128 stands for zero in the data rows.
Here is a table of points, one per row:
124 104 135 124 139 96 103 152 100 131 106 157 137 132 105 156 128 127 119 104 122 153 164 127 125 120 119 99 155 131 127 165 129 118 132 135 114 107 124 128 106 142 151 125 109 116 143 118 136 160 142 85 91 133 119 139 116 123 127 146 140 143 119 130
112 143 153 144 135 124 136 97 101 105 90 100 125 107 179 135 79 141 119 164 100 99 135 120 111 127 164 127 90 152 155 162 132 135 199 114 84 111 174 131 148 173 117 126 86 77 112 137 124 127 125 98 100 122 161 117 137 124 129 140 152 115 101 109
75 126 197 135 132 192 110 154 103 132 129 107 0 217 110 121 175 136 214 132 195 236 59 143 193 139 180 153 152 124 33 215 129 125 129 166 150 136 41 87 115 121 100 122 150 133 132 73 123 140 132 193 135 145 95 149 118 83 121 152 109 161 150 141
54 127 137 115 81 171 147 187 209 127 203 101 190 198 87 100 170 148 147 96 157 185 108 190 96 100 67 210 22 129 96 88 131 228 97 126 130 170 164 207 178 125 139 165 166 164 103 252 164 50 109 136 209 33 166 104 144 192 96 113 116 108 186 125
172 87 117 157 102 73 169 112 80 132 109 157 138 110 153 172 124 92 103 176 100 69 177 135 128 119 128 83 140 139 170 137 145 79 174 115 111 138 147 154 101 111 138 108 107 99 144 170 115 102 130 147 122 128 136 116 140 135 105 109 132 112 130 129
126 92 165 109 95 114 121 99 71 128 59 148 117 140 117 137 101 85 81 176 135 136 164 169 184 164 104 91 100 152 88 88 128 120 111 167 102 119 113 177 137 70 149 135 102 109 178 133 116 90 104 148 142 160 128 101 134 117 126 70 165 125 143 131
111 158 127 97 152 125 137 126 146 100 151 135 159 113 164 119 86 147 120 101 106 104 125 100 86 129 134 144 132 133 139 131 118 146 141 109 126 156 160 123 128 140 122 131 145 140 150 108 123 106 139 100 118 124 123 130 139 125 138 118 113 145 118 133
141 168 87 96 155 127 133 100 124 133 136 153 183 57 143 116 106 142 104 112 71 82 143 102 91 167 127 138 141 113 229 89 163 110 122 115 142 129 129 130 130 123 89 100 105 122 96 152 114 135 127 142 133 152 142 140 146 122 148 166 142 105 126 133
120 132 174 179 102 118 137 128 100 128 110 94 131 132 156 125 120 115 137 139 157 137 125 162 139 124 163 168 101 149 101 176 130 135 180 132 91 102 176 153 173 137 148 131 106 123 149 141 141 126 108 75 116 122 172 105 125 136 150 109 163 115 101 117
110 127 139 115 150 141 109 148 139 124 131 160 136 131 66 109 104 146 136 107 115 149 133 110 119 151 89 134 106 107 117 127 151 150 106 140 118 140 107 128 128 128 124 151 113 132 157 77 122 125 128 107 112 153 100 144 137 102 134 134 147 163 132 135
135 122 84 124 174 92 122 156 142 139 171 162 218 133 113 143 106 97 137 72 107 128 164 85 48 144 110 87 183 127 144 141 132 113 134 124 107 150 187 139 93 162 146 135 170 129 114 119 168 118 142 68 115 122 126 120 142 142 138 139 104 169 132 136
114 138 145 136 145 140 141 129 143 115 138 113 108 128 129 114 103 145 165 130 139 140 94 127 131 133 148 151 112 126 94 173 129 148 153 136 122 134 132 109 147 151 120 140 134 141 144 90 124 129 129 112 121 134 117 138 134 116 144 138 121 140 107 134
118 141 102 141 152 170 50 151 166 153 155 117 55 142 87 100 157 165 169 52 179 183 110 89 145 93 166 147 142 101 82 173 101 169 129 169 211 80 41 25 147 185 66 122 122 209 69 52 121 255 146 91 111 143 51 185 62 74 187 242 103 129 73 146
155 141 123 163 145 99 117 154 146 136 141 79 124 107 186 136 206 140 147 80 179 146 93 148 150 69 192 146 234 134 108 197 62 92 107 100 160 129 161 125 101 117 167 109 156 145 131 150 138 151 135 119 114 120 131 121 117 144 113 107 114 106 145 110
178 86 29 117 188 72 130 147 189 138 176 173 222 76 88 161 119 108 124 96 92 83 153 90 61 137 75 54 201 110 170 106 143 93 103 116 128 132 126 77 57 177 149 128 195 144 114 72 174 165 158 88 107 109 86 139 118 146 117 152 66 180 95 156
119 165 174 116 157 162 141 117 156 102 119 131 109 72 116 77 93 186 144 129 115 110 84 129 149 163 123 196 129 71 126 145 143 119 85 103 113 120 72 101 126 122 96 138 119 106 151 60 100 125 121 140 135 182 67 146 135 93 150 138 140 171 122 156
132 108 81 86 150 107 109 171 189 125 183 158 198 129 114 120 116 135 115 58 150 121 119 108 97 125 98 122 172 118 78 109 91 147 80 146 164 167 143 94 97 131 140 146 223 191 141 61 166 120 158 98 121 115 127 142 119 143 142 114 73 176 148 149
119 142 107 144 171 140 128 128 138 113 141 125 75 128 139 145 136 165 168 135 99 125 117 73 89 100 153 124 120 120 175 182 140 130 190 104 121 95 115 83 104 176 100 109 104 93 124 133 114 147 173 126 108 123 131 166 103 125 134 155 120 153 101 136
143 129 154 154 85 132 104 115 72 143 87 108 77 158 131 128 144 105 115 156 166 168 119 134 175 116 169 132 125 146 100 133 119 122 147 163 137 109 116 143 165 85 92 121 98 141 145 138 109 120 119 159 145 151 125 104 106 97 146 101 144 116 117 127
141 137 140 135 103 148 144 78 105 152 88 101 74 139 117 123 144 79 144 216 138 155 101 175 197 175 135 113 112 156 102 68 159 132 107 163 133 103 125 139 194 98 115 138 120 149 117 141 95 125 104 169 180 149 108 115 128 134 136 128 147 94 108 132
206 104 91 130 95 72 130 134 105 124 118 187 145 95 98 148 124 127 72 131 121 88 153 89 119 80 106 106 153 93 166 94 126 99 126 128 154 115 87 99 106 139 99 113 100 137 118 136 125 167 140 136 106 120 97 136 107 105 126 143 119 121 99 127
143 134 159 124 144 96 144 150 177 105 138 115 191 91 160 123 157 119 112 56 154 110 145 169 131 107 131 157 221 138 120 142 101 121 80 65 126 199 124 155 94 133 214 119 188 141 119 111 182 156 97 87 107 90 172 103 163 145 92 151 90 107 165 116
145 139 97 141 120 109 147 119 140 118 138 113 172 102 164 146 152 140 112 141 108 97 126 111 83 91 133 139 133 138 193 111 118 116 147 82 121 91 167 136 115 149 145 102 126 124 117 190 147 153 141 83 127 101 153 119 97 157 135 128 116 119 99 132
162 68 164 184 12 95 151 137 98 93 91 152 106 134 116 138 106 147 55 191 140 52 148 128 147 35 91 157 58 99 109 119 113 122 177 103 112 85 90 106 134 121 129 111 107 108 171 89 117 145 139 125 96 125 176 119 65 104 142 97 140 131 97 124
131 73 86 94 82 128 112 131 145 145 126 137 126 145 118 124 168 140 77 146 126 81 151 148 161 107 78 95 80 131 114 53 89 136 74 153 165 139 94 127 124 42 178 151 171 156 153 93 94 109 102 218 162 141 127 115 117 168 76 69 115 77 152 114
196 67 100 139 61 74 145 159 153 178 165 173 217 119 74 133 128 64 99 87 169 110 169 183 164 136 61 100 165 113 69 65 120 120 39 157 137 132 94 137 147 149 129 147 129 168 100 115 214 164 107 99 110 94 154 115 114 113 139 123 138 133 129 106
162 152 72 120 112 101 143 110 130 96 147 150 165 82 160 149 100 155 82 145 78 58 121 60 50 76 129 126 127 112 222 79 130 111 186 85 127 83 129 98 114 163 105 103 89 106 139 155 116 145 170 108 102 102 140 145 77 127 136 131 123 139 87 133
113 155 128 84 152 134 119 71 108 119 105 104 143 101 205 119 92 128 89 127 106 90 146 120 123 160 156 114 131 151 149 95 91 114 132 131 128 125 177 140 136 109 126 128 110 118 133 166 92 96 118 136 143 136 119 125 156 149 131 98 142 95 127 123
122 158 118 102 165 110 156 117 161 111 153 149 191 74 140 116 49 137 121 102 84 80 142 107 74 153 119 138 122 116 149 115 141 146 147 117 110 143 156 133 133 156 123 143 117 132 149 108 134 125 123 82 113 127 106 126 142 115 141 134 125 152 97 139
128 194 145 176 79 141 188 158 196 139 165 83 138 144 95 67 193 143 173 139 159 163 68 192 130 72 102 230 98 101 98 74 129 188 64 89 108 163 153 211 160 104 173 194 126 141 122 204 149 81 94 122 171 90 106 104 178 174 71 104 163 120 169 105
129 114 89 94 139 130 127 108 128 113 146 145 150 131 137 148 131 124 112 135 93 100 143 98 92 136 104 93 127 137 186 90 139 105 130 110 122 143 140 131 108 121 137 120 139 110 137 145 117 100 138 148 135 123 135 127 138 141 116 116 114 124 140 132
143 148 114 116 181 128 126 119 147 113 123 138 127 69 129 137 161 170 130 112 95 98 128 102 111 124 123 133 173 110 208 138 145 96 116 74 121 107 103 99 73 138 119 104 95 89 128 147 98 149 144 137 107 136 97 150 146 133 108 147 134 131 114 140
0 129 255 129 127 200 91 136 54 110 64 85 21 214 142 122 103 183 166 137 154 236 110 159 180 135 175 181 17 147 64 255 117 153 187 147 137 100 155 107 153 140 84 125 113 107 141 103 112 115 166 110 97 159 165 148 101 99 176 106 155 155 170 109
95 153 125 95 156 168 92 81 89 154 97 111 124 117 164 114 102 127 111 129 112 136 143 124 149 189 156 115 95 151 147 117 123 122 120 168 150 115 145 126 159 102 100 121 112 136 93 165 105 124 102 162 153 145 138 125 146 140 147 126 141 79 125 116
117 164 164 139 144 152 128 136 140 123 141 111 76 149 121 103 143 137 170 83 151 162 115 141 149 126 158 161 157 132 95 158 119 152 131 115 130 152 147 149 145 107 141 155 115 144 155 105 114 115 124 102 112 155 117 137 148 115 129 122 168 135 150 112
124 108 110 111 95 113 125 128 116 121 122 169 188 113 86 123 57 122 83 159 109 103 134 109 95 150 82 116 46 117 115 70 148 159 154 181 105 109 118 132 156 143 109 137 86 131 142 103 143 137 110 102 108 121 141 111 113 97 156 123 141 136 85 128
148 91 137 161 126 171 134 152 107 148 181 162 93 225 32 131 144 39 200 123 162 192 127 105 109 188 118 98 153 123 113 138 215 104 166 154 101 202 61 178 114 117 134 111 182 100 82 137 200 76 88 207 171 95 189 85 166 101 93 158 88 143 196 144
205 128 114 174 86 106 174 109 122 110 118 142 116 91 108 144 153 117 112 175 115 75 109 107 117 92 122 137 148 100 192 89 163 94 162 77 122 141 115 130 114 113 121 123 89 105 152 143 95 122 127 145 114 130 106 127 134 115 98 119 138 120 111 122
112 147 123 74 84 187 100 76 67 142 93 122 55 207 137 103 116 80 95 201 124 162 134 117 159 175 129 91 87 159 98 11 114 148 104 193 125 145 144 175 191 53 101 160 131 139 126 155 66 40 121 198 214 161 123 121 170 142 139 102 162 108 172 136
98 104 170 154 154 110 119 159 111 129 83 148 90 120 106 153 119 154 145 135 107 147 163 147 151 112 130 113 102 130 122 224 157 142 158 131 117 98 105 94 88 162 120 118 99 100 132 108 122 177 157 99 89 136 98 153 108 113 125 161 138 155 114 136
107 110 144 117 145 125 112 159 132 144 149 85 96 179 182 142 191 110 159 68 193 174 108 172 180 118 179 110 238 155 57 201 61 85 78 121 165 189 149 123 55 99 194 100 253 145 113 105 191 126 135 140 116 108 188 113 135 157 99 107 62 132 212 120
129 85 98 114 113 133 161 62 87 152 79 141 145 144 127 168 91 36 102 255 64 83 173 135 125 214 68 19 68 156 163 26 174 118 130 152 95 109 136 141 134 161 106 93 82 53 64 214 115 100 131 171 159 111 188 133 160 148 123 144 143 83 143 112
105 127 122 107 123 154 95 138 162 162 143 67 132 149 126 115 220 133 144 89 167 186 103 192 187 134 127 132 143 150 106 112 95 137 30 130 161 151 159 175 119 49 195 139 179 165 118 193 125 130 89 150 164 113 122 89 156 188 80 101 128 68 170 120
108 198 132 169 212 150 139 114 137 136 137 75 34 80 185 124 129 178 210 128 117 134 80 102 138 131 225 154 151 127 143 245 127 135 184 116 139 60 113 47 171 177 60 127 66 113 118 77 62 157 143 158 124 193 80 196 120 99 167 156 164 135 69 115
There is one direction along which these points spread out most. Take the direction at right angles to it along which they spread out most. Then take the direction at right angles to both along which they spread out most. Go by this last direction. Where along it does each point below lie, from 0 to 99? The average is 50, and the first point in the table lies past the average. One standard deviation of the points above along it is 16.
112 143 153 144 135 124 136 97 101 105 90 100 125 107 179 135 79 141 119 164 100 99 135 120 111 127 164 127 90 152 155 162 132 135 199 114 84 111 174 131 148 173 117 126 86 77 112 137 124 127 125 98 100 122 161 117 137 124 129 140 152 115 101 109 33
120 132 174 179 102 118 137 128 100 128 110 94 131 132 156 125 120 115 137 139 157 137 125 162 139 124 163 168 101 149 101 176 130 135 180 132 91 102 176 153 173 137 148 131 106 123 149 141 141 126 108 75 116 122 172 105 125 136 150 109 163 115 101 117 42
0 129 255 129 127 200 91 136 54 110 64 85 21 214 142 122 103 183 166 137 154 236 110 159 180 135 175 181 17 147 64 255 117 153 187 147 137 100 155 107 153 140 84 125 113 107 141 103 112 115 166 110 97 159 165 148 101 99 176 106 155 155 170 109 32
178 86 29 117 188 72 130 147 189 138 176 173 222 76 88 161 119 108 124 96 92 83 153 90 61 137 75 54 201 110 170 106 143 93 103 116 128 132 126 77 57 177 149 128 195 144 114 72 174 165 158 88 107 109 86 139 118 146 117 152 66 180 95 156 78
126 92 165 109 95 114 121 99 71 128 59 148 117 140 117 137 101 85 81 176 135 136 164 169 184 164 104 91 100 152 88 88 128 120 111 167 102 119 113 177 137 70 149 135 102 109 178 133 116 90 104 148 142 160 128 101 134 117 126 70 165 125 143 131 29
113 155 128 84 152 134 119 71 108 119 105 104 143 101 205 119 92 128 89 127 106 90 146 120 123 160 156 114 131 151 149 95 91 114 132 131 128 125 177 140 136 109 126 128 110 118 133 166 92 96 118 136 143 136 119 125 156 149 131 98 142 95 127 123 38
128 194 145 176 79 141 188 158 196 139 165 83 138 144 95 67 193 143 173 139 159 163 68 192 130 72 102 230 98 101 98 74 129 188 64 89 108 163 153 211 160 104 173 194 126 141 122 204 149 81 94 122 171 90 106 104 178 174 71 104 163 120 169 105 59
95 153 125 95 156 168 92 81 89 154 97 111 124 117 164 114 102 127 111 129 112 136 143 124 149 189 156 115 95 151 147 117 123 122 120 168 150 115 145 126 159 102 100 121 112 136 93 165 105 124 102 162 153 145 138 125 146 140 147 126 141 79 125 116 34
107 110 144 117 145 125 112 159 132 144 149 85 96 179 182 142 191 110 159 68 193 174 108 172 180 118 179 110 238 155 57 201 61 85 78 121 165 189 149 123 55 99 194 100 253 145 113 105 191 126 135 140 116 108 188 113 135 157 99 107 62 132 212 120 84
162 152 72 120 112 101 143 110 130 96 147 150 165 82 160 149 100 155 82 145 78 58 121 60 50 76 129 126 127 112 222 79 130 111 186 85 127 83 129 98 114 163 105 103 89 106 139 155 116 145 170 108 102 102 140 145 77 127 136 131 123 139 87 133 43
145 139 97 141 120 109 147 119 140 118 138 113 172 102 164 146 152 140 112 141 108 97 126 111 83 91 133 139 133 138 193 111 118 116 147 82 121 91 167 136 115 149 145 102 126 124 117 190 147 153 141 83 127 101 153 119 97 157 135 128 116 119 99 132 52
143 134 159 124 144 96 144 150 177 105 138 115 191 91 160 123 157 119 112 56 154 110 145 169 131 107 131 157 221 138 120 142 101 121 80 65 126 199 124 155 94 133 214 119 188 141 119 111 182 156 97 87 107 90 172 103 163 145 92 151 90 107 165 116 81
114 138 145 136 145 140 141 129 143 115 138 113 108 128 129 114 103 145 165 130 139 140 94 127 131 133 148 151 112 126 94 173 129 148 153 136 122 134 132 109 147 151 120 140 134 141 144 90 124 129 129 112 121 134 117 138 134 116 144 138 121 140 107 134 52
124 108 110 111 95 113 125 128 116 121 122 169 188 113 86 123 57 122 83 159 109 103 134 109 95 150 82 116 46 117 115 70 148 159 154 181 105 109 118 132 156 143 109 137 86 131 142 103 143 137 110 102 108 121 141 111 113 97 156 123 141 136 85 128 36
131 73 86 94 82 128 112 131 145 145 126 137 126 145 118 124 168 140 77 146 126 81 151 148 161 107 78 95 80 131 114 53 89 136 74 153 165 139 94 127 124 42 178 151 171 156 153 93 94 109 102 218 162 141 127 115 117 168 76 69 115 77 152 114 48
